In the rows, 128 means zero.
Each named move below is a turn or a mirror, shown by a few rows before and after it. Which moves, in which order, take the first row of each later pair to the second? The first pair is answered.
move M:
[131 121 101 118 148 107 135 159 142 121 141 117] |-> [135 116  98 116 139 114 138 155 147 133 146 113]
[137 103 170 119 137 151  91 120 110 106 154 151] |-> [140 100 169 118 134 156  92 117 112 112 157 150]
[136 108 116 141 119 145 123 126 149 157 138  92] |-> [117 130 128 151 157 107 115 145 125 104 107 111]
move X:
[149 103 116 108 108 112 153 144 123 164 165 139] |-> [120 155 127 139 111 132 151 106 150 124  76 108]
[135 113 102 122 101 104 150 133 138 147 157 130] |-> [118 145 107 140 102 115 150 109 155 123 102 111]
[115 130 166 142 106 139 104 113 126 111 115 151] |-> [125 112 163 131 105 132 104 127 118 126 146 162]
[108 132  84 135 130 101 158 148  97 121 146 158] |-> [ 94 155  89 148 130 109 157 132 109 105 106 143]
move V:
[137  91 132  92 134 104 115 138 114 128 183 140] |-> [142 106 153 103 143 139  86 106 169 121 125 100]
[134 130  68 123 140 126 136 132 187 137 107  71] |-> [104 152 105 147  73 150 171  87 128 130  90 108]
[119 138  97 134 162 113 131 129 149 105 138 119] |-> [109 153 119 147 136 134 135 100 142 101 111 120]

(two moves a pair)
[146  75 121 138 109 128 142 155 102 166 158 166] |-> [139  99 157 158  90 172 129 105 130 158  94 142]	V, V
[171  97 148 115 153 131  80 143 158 137 143 129] |-> [160 119 150 128 149 146  80 122 174 124 103 112]	X, M
[131 133 125 131 147 106 123 134 140 114 114 125] |-> [140 125 119 129 124 129 126 120 156 142 126 111]	M, X
[144 125 143 116 138 118 103 129 123 134 131 129] |-> [131 136 147 125 124 120 116 119 105 127 122 138]	X, V
[152 113 134 109 126 137 135 113 129 155 183 146] |-> [120 144 122 127 116 121 166 111  95 126 163 162]	X, V
[126 144 191 142  90 166 105  66 124 141  97 129] |-> [164 107 130 105 179 115  70 145 178 151 148  96]	V, V
[117 110 170 131 124 106 128 147  69 106 142 185] |-> [107 145 169 154  89 166 134  88 120 117  78 132]	M, X
[124 126 105 130 103 149 138 118 143 142 131  94] |-> [116 131 105 134  95 145 148 115 128 138 131 104]	V, X
[111 124 160 127 150 112 128 141  96  90  95 140] |-> [144  88 134 107 106 151 141 132 123 166 157 115]	M, V
[113 138 109 144  84 130 164 116  86 135 138 142] |-> [105 147 112 151  90 126 163 114  87 121 121 140]	X, M
[163 122 112 108 184 112  94 154 159 141 118 104] |-> [161 130 111 113 178 123  96 143 168 142 103  94]	M, X
[125 112 163 134 164 123  73 160 122 118  96 126] |-> [145  85 152 120 134 148  79 154 132 166 138 117]	X, M
[121 127 154 120 124 138 135 115 136 126 119 124] |-> [131 113 148 110 132 131 132 129 137 135 142 127]	X, V
[133 113 149 129 143 121 111 137 127 125 149 132] |-> [126 118 158 136 127 129 119 124 114 123 141 141]	V, V
[156  97 158 140 187 124  82 111 172  96 112 119] |-> [144  83 142 133 162  86 126 140  93 102 177 176]	V, V
[167 117  98 146 141  78  82 142 142 154 166  84] |-> [120 167 134 188  78 106 122  81  91 127 107 108]	X, V
[123 143 130 131 131 114 132 129 119  97 115 127] |-> [139 124 115 120 107 134 140 124 130 137 148 117]	M, V
[151 102  75 127 168 135  90 126 160 146 155 111] |-> [114 147 131 163 135 158  98  73 128 103  80 131]	M, V
[138 140 151 117  92 155 120  85 149 139  78 102] |-> [159 107  98  86 148 101 112 156 159 150 145 102]	V, V
[ 96 129  97 120 141 115 163 143 136 105 107 102] |-> [110 105  90 107 133 114 166 156 128 130 146 112]	X, M
[138 117 131 118  91 139 150  91 117 151 127 142] |-> [129 141 113 126 128 130 140  95 153 124  84 110]	V, X
[115 138 143 142 118 131 130 119 115 116 103 142] |-> [113 141 124 139 137 112 131 137 118 108 106 137]	V, X
[153  91 176 117 145 133  90 128 130 147 155 138] |-> [145  94 183 122 125 136 101 120 109 147 156 153]	V, V
[107 180  84 172 100 154 194 114 124 135 111 134] |-> [127 170  66 158 149 150 160 134 182 136 103  94]	V, V
[147 125 150 131 115 159 124 126 145 152 118 141] |-> [130 144 147 143 112 155 135 120 137 135  97 142]	V, X
[121 128 153 141 105 132 149 157  95 150 123 148] |-> [128 122 126 132 141 110 141 188 115 146 133 135]	X, V
[120 114 140 135 103 103 119 124  75 160 179 161] |-> [140 113 127 124 176  95  68 145 153 145 145 111]	M, V
[129 153  82 166 111 126 133 139 110 120 132 117] |-> [134 146  81 164 109 128 134 141 110 129 143 117]	M, X
[107 150  91 126 100 126 183 146  88 125 128 136] |-> [127 142  72 112 154 121 148 168 149 125 117  96]	V, X
[104 149 121 122 143 144 131 145 140 117 101 100] |-> [104 139 108 115 144 123 144 166 115 120 134 118]	V, V
[127 114 186 130 137  98 113 146  65 102 138 194] |-> [118 148 183 155  87 174 122  74 129 123  71 128]	M, X
[141 124 122 120 149 136 121 149 129 147 136 123] |-> [131 140 143 133 139 147 119 128 127 133 105 123]	M, V
[119 132 155 106 187  83 123 200 129  84 112 113] |-> [138 118 171 109  76 189 146 118 156 172 124  80]	M, V
[139 123  94 117 141 125 105 143 141 136 120  94] |-> [138 122  94 115 148 115 105 151 135 129 122 100]	M, X
[130 133 152 143 173 111 124 143  97 101 119 164] |-> [144 120 149 134 185 112 110 151 112 110 130 157]	V, X
[137  83  91 128 145 106 144 183 160 112 186 126] |-> [124 119  93 152 117 158 149 129 205 116 119  77]	X, M
[118 138 118 143 145 119 136 131 135 115 118 118] |-> [116 135 116 142 141 113 144 135 121 116 128 126]	V, V
[133 170  87 134 121 169 175 124 110  88 109 113] |-> [153 137  78 113 112 164 179 143  98 120 166 127]	M, X
[104 131  40 129 146  84 165 178 125 130 181 131] |-> [101 155  38 147 107 144 172 125 170 151 136  82]	X, M
[168 135 200 120 152 157 105 104 109 114 112 166] |-> [178 110 174 104 141 145 121 125  93 142 167 179]	M, V
[142 124 117 117 154 118 119 157 135 131 120 141] |-> [148 124 113 118 134 144 122 139 153 153 118 123]	X, M
[137 116 165 122  94 166 109 107 143 140 106 132] |-> [149  91 148 106 100 144 114 139 125 156 156 150]	X, V
[141 122 151 136 140 123 104 123 134 123 119 122] |-> [146 113 150 130 137 125 104 127 132 131 135 124]	X, M
[133 105 125 115 104 134 139 127 104 161 162 139] |-> [103 142 137 136 140 108 131 130  94 100 102 146]	M, X
[121 136 126 124 119 100 137 126  86 119 138 164] |-> [115 156 125 137  99 136 142  91 117 126 102 133]	M, X
[126 121 135 128 137 123 116 143 123 116 107 125] |-> [127 115 136 126 128 122 122 144 107 122 123 137]	V, X
[101 117 119 143 122 121 149 123 139 128 134 121] |-> [100 117 120 143 128 112 149 128 135 122 134 127]	X, M
[135  92 107  98 156  72 132 191  83 140 203 170] |-> [159 112 139 109 170 156  69 126 216 148  97  72]	M, V
[139 124 132 126 191 122  98 146 192 118 100  93] |-> [123 137 189 148 114 171 117  82 150 128  79 123]	X, V
[115 131 103 132 139 124 116 140 163  92 105 118] |-> [124 123 129 133 117 154 108 115 168 105  99 119]	X, V
[115 133 136 127 146 133 127 115 133 102 106 120] |-> [122 118 127 120 110 147 149 110 117 136 144 128]	V, M
[132 108 110 108 139  88 118 161 146 125 127 132] |-> [111 122 136 126  92 106 145 128 103 123 116 160]	V, V
[106 124 142 140  99 169 125 126 122 134  98 100] |-> [ 99 117 125 132 121 121 138 167  82 118 132 133]	M, V
[140 116 115 108 111 136 136 146 145 159 174 111] |-> [106 151 119 133  85 133 167 125 107 132 143 129]	X, V
[131 150 129 115 108 109 147 123 101 130 133 133] |-> [140 152 116 112 140 104 127 133 139 123 117 104]	V, X
